[[128 131 129 126 121 126 130 127 145 131 107 126 130 134]
 [101 134 133 125 127 130 120 128 115 129 129 135 129 121]
 [130 147 135 132 117 127 125 131  99 123 129 136 127 108]
 [128 140 138 128 122 130 134 129 124 117 144 107 128 129]
 [102 125 132 127 121 130 121 127 137 125 121 129 129 125]
 [110 122 134 126 119 127 127 125 156 128 107 129 129 126]
 [120 146 130 129 125 127 131 129 115 137 116 141 128 144]
 [150 126 132 129 135 127 131 129 134 133 129 127 128 150]
 [124 144 122 124 130 130 133 127 110 133 109 129 128 134]
 [139 131 133 131 139 126 125 130 130 133 132 124 129 144]
 [127 132 141 129 121 128 122 126 142 131 116 128 128 130]
 [128 143 140 126 123 130 129 128 135 118 145  98 129 147]] ans = 128

[[108 109 146 148 145 147 104 150 149 150]
 [116 116 144 139 146 138 114 136 133 140]
 [133 131 132 124 132 121 135 116 114 121]
 [111 111 147 147 149 147 108 148 144 146]
 [132 128 131 131 130 130 133 128 129 127]
 [134 131 125 130 120 130 136 129 136 128]
 [122 120 141 137 145 137 122 134 128 133]
 [128 129 128 126 124 128 130 125 135 133]
 [109 108 148 151 147 149 104 153 148 148]
 [128 128 129 128 126 129 130 126 133 132]] ans = 128

[[103 128 118 140 134 114 132 107 145]
 [113 133 112 115 142 148 126 129 132]
 [118 122 120 131 138 114 138 120 127]
 [152 119 153 128 112 122 112 140 122]
 [100 131 120 136 134 123 124 107 148]
 [122 133 112 112 142 148 132 136 124]
 [112 133 112 116 142 148 125 127 133]
 [157 122 146 127 109 122 127 149 116]
 [147 119 148 126 118 122 113 137 122]] ans = 147

[[121 119 117 139 117 125 120 139 148]
 [145 138 139 105 149 142 142 121 115]
 [133 122 136 129 142 138 128 125 124]
 [118 105 115 146 119 122 116 143 141]
 [123 136 120 131 111 101 112 131 134]] ans = 123

[[128 128 120 129 134 147 121 130]
 [129 120 123 123 127 134 123 127]
 [114 103 121 135 138 148 118 122]
 [123 110 134 123 128 153 117 133]
 [144 139 140 127 102 121 127 130]
 [127 128 126 126 130 131 125 128]
 [129 121 122 133 135 143 117 141]] ans = 129
---
{"in": [[134, 129, 115, 128], [123, 138, 121, 132], [141, 124, 98, 144]], "out": 132}
{"in": [[147, 112, 112, 112, 147, 112], [149, 110, 110, 110, 149, 110], [142, 118, 118, 118, 141, 118]], "out": 110}
{"in": [[138, 115, 100, 153, 114, 144], [127, 131, 135, 135, 132, 126], [128, 138, 132, 117, 134, 134]], "out": 126}
{"in": [[150, 112, 150, 112, 149, 150], [143, 119, 143, 119, 142, 142], [146, 116, 147, 115, 146, 146]], "out": 142}
{"in": [[124, 131, 132, 146, 101, 142, 104], [133, 122, 123, 113, 116, 130, 132], [119, 132, 130, 118, 129, 127, 126]], "out": 132}
{"in": [[130, 108, 132, 118, 145, 147], [130, 108, 120, 113, 130, 147], [130, 114, 132, 136, 122, 106]], "out": 147}
{"in": [[135, 117, 134, 122], [138, 142, 133, 103], [149, 133, 112, 102]], "out": 103}
---
[141 133 151 150 148 121 120]: 150

[106 136 134 133]: 106

[139 117 151 147 117]: 117

[110 154 103 109]: 110

[[143 115 114 115 140 139]
 [102 145 152 155 105 103]
 [100 153 147 157 107 103]]: 147

[[142 110 110 106 151 141]
 [141 110 113 109 145 148]]: 113
---
112,129,152,103 out 112

138,121,142,114,119,107 out 142

140,120,113,157 out 140

138,116,116,105 out 138

152,123,136,158
108,127,120,101
108,150,144,126
out 108

143,136,127,101,140,131 out 127

125,146,99,135,153,142,157 out 135
---
Q: [141 122 107 131 113 138 127]
A: 127
Q: [105 145 130 143 104 108]
A: 108
Q: [122 148 133 153 157 137]
A: 137
Q: [156 130 125 104  99 154 127]
A: 127
Q: [113 151 131 100 113 145 133]
A: 133
Q: [128 128 150 118 139 110 112]
A: 112
Q: [110 105 108 107 107 108]
A: 108
Q: [143 149 107 106]
A: 106
